2.23  -4.39  2.40  -2.83  2.73
0.92  -1.64  1.05  -1.02  1.03
gives -2.83

-3.58  -4.60  5.54  -2.54
-1.37  -1.67  2.49  -0.48
gives 5.54

4.02  -2.90  -3.66  -3.22
1.00  -4.43  2.02  -0.10
gives -3.66

-0.47  -1.14  -4.60  -3.23
-2.23  2.42  -3.56  -0.62
gives -4.60

1.82  0.86  2.50  -0.73  3.81  -3.59
-0.83  3.73  3.82  -0.01  1.50  -4.23
gives 3.81

-1.09  -1.15  2.02  0.00  3.96  -4.54
2.15  0.91  -2.25  0.00  -0.92  1.13
gives 3.96

-5.25  -1.87  3.09  -1.82  3.73  -1.02
4.69  1.26  -3.01  1.59  -4.00  2.79
gives 3.73
---
-0.24  -4.64  -0.05  -0.03
-0.08  -3.92  1.08  0.17
-0.14  3.14  0.39  0.07
| 1.08

-4.76  2.27  1.34  3.78  -2.59  -0.06  2.36
1.67  -2.96  -2.16  -4.01  0.16  -1.44  -2.89
2.12  -3.82  -2.62  -5.28  0.12  -2.15  -3.74
| -1.44

-0.26  4.35  0.55  -2.67  -1.35  5.03
-2.69  -3.48  -2.58  -1.03  1.96  2.31
-3.26  -2.72  -3.08  -1.17  2.22  2.58
| 1.96

0.81  0.64  0.03  1.09  0.68
-3.66  -3.57  -3.36  -4.68  -4.32
2.11  3.76  3.44  2.95  4.20
| -4.68

-2.81  -1.60  -1.00  5.54
-3.25  1.39  4.84  2.76
-4.59  0.69  2.71  -1.89
| 4.84

-0.15  -2.00  0.80  -1.87  -3.58  -0.80  0.74
1.30  -1.27  0.65  -3.15  -2.64  -1.38  0.35
2.22  -1.02  -0.82  -3.98  -2.69  -0.39  0.61
| -1.38
---
3.92  1.10  -2.35  -3.01  -2.32 ⇒ -2.35, 3.92
-4.92  -0.64  -0.14  -0.55  1.74 ⇒ -0.14, 1.74
-1.29  -2.75  2.27  -0.72  -2.52  -4.28  -2.48 ⇒ -0.72, 2.27
-2.17  1.47  2.91  -2.52  0.76  2.46  4.17 ⇒ -2.52, 4.17
0.27  1.53  -1.81  0.83  5.34  -0.31  -0.17 ⇒ 0.83, 5.34
1.13  -2.75  0.12  -2.04  -4.31 ⇒ 0.12, 1.13
---
[3.92, -2.38, -4.36, 4.38, -1.42] => 4.38, 3.92

[3.24, 3.97, -0.49, -2.02, -0.66] => 3.97, 3.24

[[-4.37, 0.41, 1.49, -1.55, -0.29, 2.81],
 [0.02, 1.28, 1.03, -0.53, 1.50, -0.37]] => 2.81, 1.50

[-0.11, -1.77, -1.27, 5.36, -2.69, 2.76, 3.47] => 5.36, 3.47

[2.58, 2.78, -3.05, 4.32] => 4.32, 2.78

[[0.49, 0.53, 0.16, 4.15, 3.94, 2.12],
 [0.37, 2.57, -1.73, 4.81, 2.24, 1.58],
 [0.39, -3.99, 3.06, 1.16, 3.82, 1.60]] => 4.81, 4.15

[-0.54, 2.32, -3.31, -5.28, 1.77, -2.51] => 2.32, 1.77

[-5.14, -1.00, 2.91, -4.04, -0.90, 1.78] => 2.91, 1.78
---
Q:
 2.41   0.00   0.80  -2.21   4.06   0.63
 0.07  -0.31   1.53  -2.34   4.36   0.40
 5.45   0.05   0.03  -1.15   1.91   1.80
A: 2.41

Q:
 0.83  -2.69  -0.33   1.06   1.46
 2.56  -3.92  -1.59   2.62   2.17
 3.45   0.22  -0.75   4.12   2.26
A: 0.83

Q:
-2.15   0.03   2.43   4.41   2.67
 0.45   0.18  -1.18  -2.06  -1.81
 0.46  -0.23   0.30   0.42   0.25
A: -2.15

Q:
 0.05  -3.26  -2.47   2.52  -2.09
 4.00  -0.93  -0.29  -0.18  -3.41
 1.17   0.54  -3.98   1.98   2.98
A: 0.05

Q:
-0.07   1.05  -3.20  -1.30   2.22
 0.56   1.15   2.61   2.75  -2.38
-1.99   4.42  -5.19  -0.95   4.62
A: -0.07

Q:
 3.86  -1.95   1.12  -0.09
-3.30   0.64   3.53   0.53
 1.22  -2.95   1.49   4.97
A: 3.86

Q:
 0.37   0.46  -2.70   1.70  -4.31   1.06
-1.24  -3.77  -0.42   1.27   2.72  -2.80
-0.53  -4.29   1.56   3.74  -2.33   0.15
A: 0.37
---
Input:  1.09  -0.53  -1.56   1.19   0.00
Output: 1.09
Input: -0.154   1.180   0.940  -1.110
Output: -0.154
Input: -0.03  -0.10   0.16  -0.08
Output: -0.03
Input:  1.33   0.22   1.53   0.61   0.25  -1.06  -0.54
Output: 1.33
Input:  196.679    77.998   -32.584   -97.819    17.038  -157.937
Output: 196.679
Input: -0.194   0.025  -0.035  -0.080  -0.007   0.134
Output: -0.194
Input: -1.3  -1.2  -1.3   1.0   0.3
Output: -1.3
Input: -0.086   0.145  -0.175  -0.041  -0.017
Output: -0.086
---
-4.92  3.92  -4.50  2.82  -4.71  -5.35 value -5.35
2.41  2.39  1.15  4.07  2.21 value 2.21
0.74  -2.80  4.35  -2.03  1.06  -2.53  -2.36 value -2.36
-1.52  2.70  1.22  -2.70  4.80  -2.30 value -2.30
1.50  -1.96  -0.87  2.40  -0.28  4.95  -0.22 value -0.22
0.47  -1.87  4.81  -0.37  1.80  2.71  -4.22 value -4.22
4.13  -1.91  0.83  -3.25  2.82 value 2.82
---
[[-0.8, -0.2, -1.4, -0.1, 0.4, 0.4, 0.5],
 [0.3, 1.8, 0.0, 2.4, 1.3, -1.3, 0.9],
 [0.7, 2.0, 0.7, 1.5, -0.3, -1.7, 0.4]]: -1.3

[[-0.02, 0.00, -0.19, 0.06],
 [0.09, 0.10, 0.13, -0.08]]: -0.02

[-11.02, -2.92, -12.74, 13.72, -6.85]: -6.85

[-2.6, 17.4, 1.0, 15.7, 10.9, -18.9, -0.4]: -0.4

[[-1.520, -1.236, 0.392, -0.856, -1.551],
 [-0.293, 0.051, -0.668, -1.218, -0.381],
 [-1.265, 1.422, -1.166, -2.024, 0.001]]: -1.520

[-0.7, -1.5, 1.3, 0.1]: 0.1

[151.4, -42.0, -169.5, 10.8, -95.9]: -42.0

[[-116.4, 17.6, 122.5, -24.9, 73.3, -9.6, -86.0],
 [69.2, 49.9, -52.4, 165.6, 81.1, -20.4, 59.8]]: -52.4

[1.6, 0.6, 1.3, 1.4, -1.4, 1.6]: 1.3

[[153.90, 47.41, -41.62, -100.98, 60.99, -50.55, 70.51],
 [29.61, 90.28, -191.18, -71.94, -213.05, -25.76, 144.04]]: -100.98
---
array([[3, 3, 1, 0],
       [8, 6, 1, 6]]) → 0, 8

array([-923,  -35, -455,  689, -141]) → -141, -923

array([[6028, 8083, 4923, 6444, 8790, 5561],
       [6699, 6509, 4612, 6538, 1209, 8852]]) → 5561, 6699

array([ 66,  68,  40, 201]) → 201, 66

array([6, 7, 2, 8, 0]) → 0, 6

array([[6181, 3402, 8724, 4722, 5192, 6799, 1292],
       [5946, 6969, 4831, 6357, 5780, 5277, 7789]]) → 1292, 5946

array([  9, 151, 126, 236]) → 236, 9

array([ -1,  32,   1, -41, -15]) → -15, -1
---
Input: [215 206 229  60]
Output: 229
Input: [6118 3506 1243 1683 2187 7449 9026]
Output: 7449
Input: [2991 3849 4611 4569 2293 1057 8388]
Output: 1057
Input: [36 85  5 73]
Output: 5
Input: [-617 -824  126  318  714]
Output: 318
Input: [4456 9707 8381 4856 1773]
Output: 4856
Input: [ 222  497 -747  836]
Output: -747
Input: [6728 7926 9496 8775 2994]
Output: 8775
---
Input: [-700  114  774  396  -69  646]
Output: -700
Input: [6186 5705 8315 2296 1410 3514]
Output: 6186
Input: [3219 5902 8036 6872 3724 5997 9428]
Output: 3219
Input: [72 88 61 20]
Output: 72
Input: [1618 2326 8344 6736]
Output: 1618
Input: [7235 5028 1710 6929 2938 7826 8138]
Output: 7235
---
[ 3.50  4.51 -1.26  0.69] -> 4.51
[ 0.70 -4.24  3.61 -0.67  0.61  2.63] -> -0.67
[-2.72 -4.93 -2.46  0.89] -> -4.93
[-0.54  4.19 -2.94 -2.72  4.45 -2.00] -> -2.72
[-0.36  0.93 -4.03 -0.17 -4.65] -> -4.03
[ 2.10  0.35 -3.66  1.26 -4.33  2.31] -> 1.26
[ 2.38 -1.52 -3.09  2.56 -0.86 -2.82 -4.87] -> -0.86
[-2.32 -4.67  3.22  0.86  0.28  4.36  1.39] -> 0.28
[-0.12 -1.49 -0.87 -1.01  1.80  1.66  4.98] -> 1.80
---
4728	8881	1407	6212	5763 ==> 5763, 4728

5404	6961	8146	5849	7394	7261	7045
7924	3061	8553	7685	7901	6787	7247
==> 7045, 7924

4512	4506	8181	4612	4409	6522	7211
3077	4228	8027	4384	3503	5821	7679
==> 7211, 3077

188	62	184	160	244	171	226 ==> 226, 188

827	432	628	553	139	385	72 ==> 72, 827

-126	79	-895	931	373
2	-37	294	675	92
==> 373, 2

3	2	1	3	3	9
5	0	1	1	6	7
==> 9, 5

2	5	3	2	2
5	3	4	2	6
4	4	2	2	9
==> 2, 4

11	39	27	-13	17
5	17	21	-15	9
-42	27	-11	-13	21
==> 17, -42

5112	8489	5941	3224 ==> 3224, 5112
---
[ 0.07 -0.12 -0.04 -0.11  0.10  0.06] value 0.10
[  5.2   9.9 -18.9 -13.8  -3.9] value -13.8
[-142.136  -98.049  -14.271  178.201    7.769   -7.489] value 7.769
[-120.51 -124.13  -73.19   97.85] value -73.19
[ 0.171 -0.126  0.143 -0.139 -0.162] value -0.139
[ 0.139  0.149 -0.026  0.116  0.162 -0.076 -0.187] value -0.076
[-0.14 -0.06 -0.15 -0.11  0.10] value -0.11
[ 0.157 -0.167 -0.054 -0.105] value -0.054
